[[129 126 143 124 130 112 125 122 138]
 [121 140 107 134 132 115 120 115 130]
 [124 110 125 142 129 134 122 115 117]
 [132 116 137 145 136 143 142 140 114]
 [140 125 109 117 135 150 116 118 145]
 [119 119 129 126 133 108 119 138 124]
 [147 121 149 120 107 123 123 129 120]
 [138 112 109 112 144 142 112 127 127]
 [138 121 116 140 128 148 122 135 127]
 [132 109 141 114 126 107 135 108 113]
 [134 109 138 115 128 149 125 145 147]
 [148 126 117 130 121 109 141 122 140]]
Rows and columns are numbered from 0.
Which number is the entry in the bottom-left corner?
Answer: 148
Which number is the maximum?
Answer: 150
Which number is the entry just left of 150?
Answer: 135
Which number is the entry in the bottom-right corner?
Answer: 140
The entry at row 1, column 0 -> 121
The bottom entry of the column that holds the largest entry -> 109
Which number is the entry in row 0 and column 1?
Answer: 126
The entry in row 2 and column 0: 124
Which number is the top entry of the column that holds the largest entry?
Answer: 112
Which number is the entry directly above the largest entry?
Answer: 143
Which number is the entry just right of the largest entry?
Answer: 116
The entry in row 0 and column 2 is 143
Which number is the top-left entry?
Answer: 129
The top-right entry is 138
The entry at row 2, column 1 is 110
The entry just right of 137 -> 145
The entry directly above 144 -> 107

[[119, 130, 133, 121, 145, 146, 107, 135, 131, 117, 105, 122],
 [141, 136, 126, 116, 114, 132, 127, 126, 117, 119, 138, 141],
 [134, 128, 125, 131, 117, 118, 140, 124, 125, 134, 142, 133],
 [135, 128, 125, 131, 116, 118, 140, 124, 125, 133, 142, 134],
 [126, 134, 132, 114, 137, 148, 106, 134, 125, 112, 111, 128],
 [122, 124, 128, 135, 134, 125, 130, 128, 133, 133, 125, 122],
 [141, 137, 126, 116, 114, 133, 126, 126, 117, 118, 137, 141],
 [130, 125, 126, 135, 122, 117, 140, 125, 129, 136, 138, 129]]
Indices start at 0.
Find the entry in the top-right corner.
122
The entry in row 0 and column 1: 130
Find the entry in row 2 and column 0.
134
The entry at row 2, column 1 -> 128
Find the entry just right of the largest entry.
106
The entry in row 1 and column 0 -> 141
Find the entry in row 2 and column 2.
125
Find the entry at row 0, column 2.
133
Find the entry at row 1, column 2.
126
The bottom-right entry is 129
Find the bottom entry of the column that holds the largest entry.
117
The bottom entry of the column that holds the smallest entry -> 138
Find the bottom-left entry.
130
The entry directly below 111 is 125
The entry directly below the smallest entry is 138
The entry at row 0, column 0 is 119
Find the maximum.
148
The top entry of the column that holds the smallest entry -> 105

Questions about the array below. Rows and columns are numbered from 0.
1) Give the entry just left of the smallest entry.
2) Give the entry in row 1 and column 2.
3) Give the entry in row 1 and column 1.
4) Give the top-left entry.
5) Give the bottom-left entry.
6) Give the entry in row 1 and column 0.
7) Give the bottom-right entry.
8) Give the entry in row 2 and column 2.
[[127 126 125 132 123 117 133 114 126 130 131 136 128]
 [133 130 130 120 123 113 130 117 126 131 129 125 131]
 [126 125 126 134 127 120 128 109 129 133 127 134 126]
 [132 131 128 133 132 121 126 115 129 131 128 129 124]
 [129 128 126 136 126 110 130 100 127 132 130 136 124]
 [133 133 125 139 129 126 134 124 124 126 136 139 120]
 [122 125 121 138 130 149 130 147 129 128 129 137 128]
 [124 123 134 113 122 133 127 142 128 123 124 118 136]
 [120 122 128 129 127 127 125 124 130 130 122 128 131]
 [121 124 128 126 131 138 122 140 132 128 121 122 132]]
1) 130
2) 130
3) 130
4) 127
5) 121
6) 133
7) 132
8) 126

W =
[[128 120 136 126 131 139 107 133 115 129 114 124 121 123 129 121]
 [131 115 116 126 130 127 127 122 111 128 114 138 124 118 129 124]
 [128 113 131 125 130 134 144 129 100 128 114 132 129 117 128 125]
 [125 139 141 128 127 126 136 130 141 128 114 128 126 140 127 131]
 [127 136 121 131 126 123 127 127 145 127 114 121 131 137 127 135]
 [127 127 123 127 128 126 140 125 130 128 114 134 125 130 128 131]
 [129 130 124 131 128 129 111 129 137 128 114 118 131 132 128 129]]
Indices start at 0.
The entry in row 0 and column 0 is 128
The entry directly above the largest entry is 141
Report the entry at row 0, column 1.
A: 120
The entry in row 2 and column 0: 128
The entry in row 1 and column 0 is 131
The entry just right of the smallest entry -> 128
Report the entry in the bottom-right corner.
A: 129
Report the minimum.
A: 100
Report the top entry of the column that holds the largest entry.
A: 115
Report the entry in row 2 and column 2.
A: 131
Report the entry at row 0, column 2.
A: 136
Report the entry at row 1, column 1.
A: 115
The entry just left of the smallest entry -> 129
The top-right entry: 121
Report the bottom entry of the column that holds the smallest entry.
A: 137
Report the entry just right of 122.
A: 111
The entry in the bottom-left corner: 129
The entry just right of the largest entry -> 127

Read these off the matrix that follows. Rows and columns are numbered from 0.
1) Read off the entry just left of the centre entry.
2) Read off the entry at row 0, column 2.
3) Read off the entry in row 1 and column 0.
4) Read off the entry in the top-right corner.
5) Read off the entry directly above the centre entry.
6) Read off the entry at row 1, column 2.
[[134 124 107 134 123 128 128 139 135 130 131 130 134 112 138]
 [123 121 126 126 124 134 120 145 128 137 130 132 127 121 139]
 [129 122 114 131 123 131 124 144 132 134 131 131 132 114 140]
 [133 123 109 133 122 129 127 141 134 132 131 130 134 112 139]
 [120 122 132 124 125 134 119 143 126 138 130 132 125 125 137]
 [141 129 105 137 125 122 136 125 136 122 129 126 137 116 130]
 [124 121 123 127 123 133 121 145 129 137 131 132 128 119 140]
 [139 127 104 137 124 124 133 131 136 125 130 127 136 113 134]
 [138 126 105 136 123 125 131 134 136 127 131 128 136 112 135]
 [140 128 104 137 125 123 134 128 136 123 130 127 136 114 132]
 [136 125 106 135 123 126 130 137 135 129 131 129 135 112 137]
 [131 122 112 132 122 130 125 143 133 133 131 131 133 113 140]
 [126 121 120 128 123 132 122 145 130 136 131 132 129 117 140]
 [121 121 129 125 125 134 119 144 127 138 130 132 126 123 138]
 [127 121 117 129 123 131 123 145 131 135 131 132 130 116 140]]
1) 133
2) 107
3) 123
4) 138
5) 145
6) 126

B =
[[136 136 134 136 137 132 138 135 128 130 136 134 135 135 126 127]
 [128 129 131 128 127 131 127 131 130 131 128 133 129 128 131 131]
 [132 132 136 132 132 137 132 137 134 136 132 138 131 132 133 134]
 [131 131 125 131 130 126 131 125 127 128 130 126 131 131 129 129]
 [126 125 111 125 126 119 130 111 126 124 126 115 127 126 132 129]
 [141 140 118 142 146 115 150 117 113 114 143 116 140 139 114 113]]
Rows and columns are numbered from 0.
Read off the entry at row 0, column 1.
Answer: 136
Read off the entry in the top-left corner.
Answer: 136
Read off the top entry of the column that holds the largest entry.
Answer: 138
The entry in row 1 and column 0 is 128
Read off the entry in row 0 and column 2.
Answer: 134
The largest entry is 150
The entry at row 2, column 0: 132
Read off the top-right entry.
Answer: 127
Read off the entry in row 2 and column 2.
Answer: 136
The bottom-right entry -> 113
Read off the entry just left of the largest entry.
Answer: 115
Read off the entry just right of 116.
Answer: 140
The entry in row 1 and column 1: 129
The entry just right of the largest entry is 117
Read off the entry directly above 146.
Answer: 126
The bottom-left entry is 141
Read off the entry just left of 142.
Answer: 118
The entry at row 2, column 1: 132
Read off the entry directly above 142.
Answer: 125
Read off the entry directly above the largest entry.
Answer: 130
The entry directly above 118 -> 111

[[120 149 143 155 104]
 [128 158 116 101 127]
 [140 158 108 122 136]
 [112 114 100 126 134]
 [134 134 138 138 150]]
The entry in the top-left corner is 120
The entry just left of 101: 116
The last entry of the smallest entry's row: 134
The bottom-right entry is 150
The entry directly above 101 is 155
The entry just left of the centre entry -> 158
What is the smallest entry in the last column?
A: 104
What is the third entry on the main diagonal?
A: 108
The bottom-left entry: 134
The bottom entry of the column that holds the smallest entry is 138

Read these off the table that follows. Counting starts at 0.
1) Report the entry in row 0 and column 0.
2) Report the top entry of the column that holds the largest entry.
3) Report the top-right entry.
4) Report the bottom-left entry.
5) Report the entry just left of the centre entry.
6) Report the entry directly above the centre entry.
7) Report the entry in the bottom-right corner.
8) Report the entry directly below the smallest entry.
[[133 127 127 117 137 115 123 153 116 135 121 127 126]
 [131 116 151 134 133 120 138 130 128 132 113 138 114]
 [130 111 141 130 135 132 133 116 127 134 130 138 130]
 [135 137 114 129 116 129 132 131 122 125 145 127 130]
 [133 135 145 144 140 134 129 143 115 127 111 129 130]
 [135 137 114 128 116 129 132 131 122 125 145 126 130]
 [129 126 134 133 138 144 128 111 126 140 140 132 147]
 [123 132 129 132 144 144 118 124 121 128 130 127 146]
 [130 150 106 112 110 110 132 137 138 142 146 120 123]
 [123 123 111 107 124 115 117 138 130 123 129 125 121]
 [139 112 117 131 108 129 131 116 127 115 133 122 128]
 [133 127 128 118 137 114 122 153 116 135 121 127 125]
 [124 146 116 115 128 127 130 125 134 151 157 131 140]]
1) 133
2) 121
3) 126
4) 124
5) 144
6) 132
7) 140
8) 111
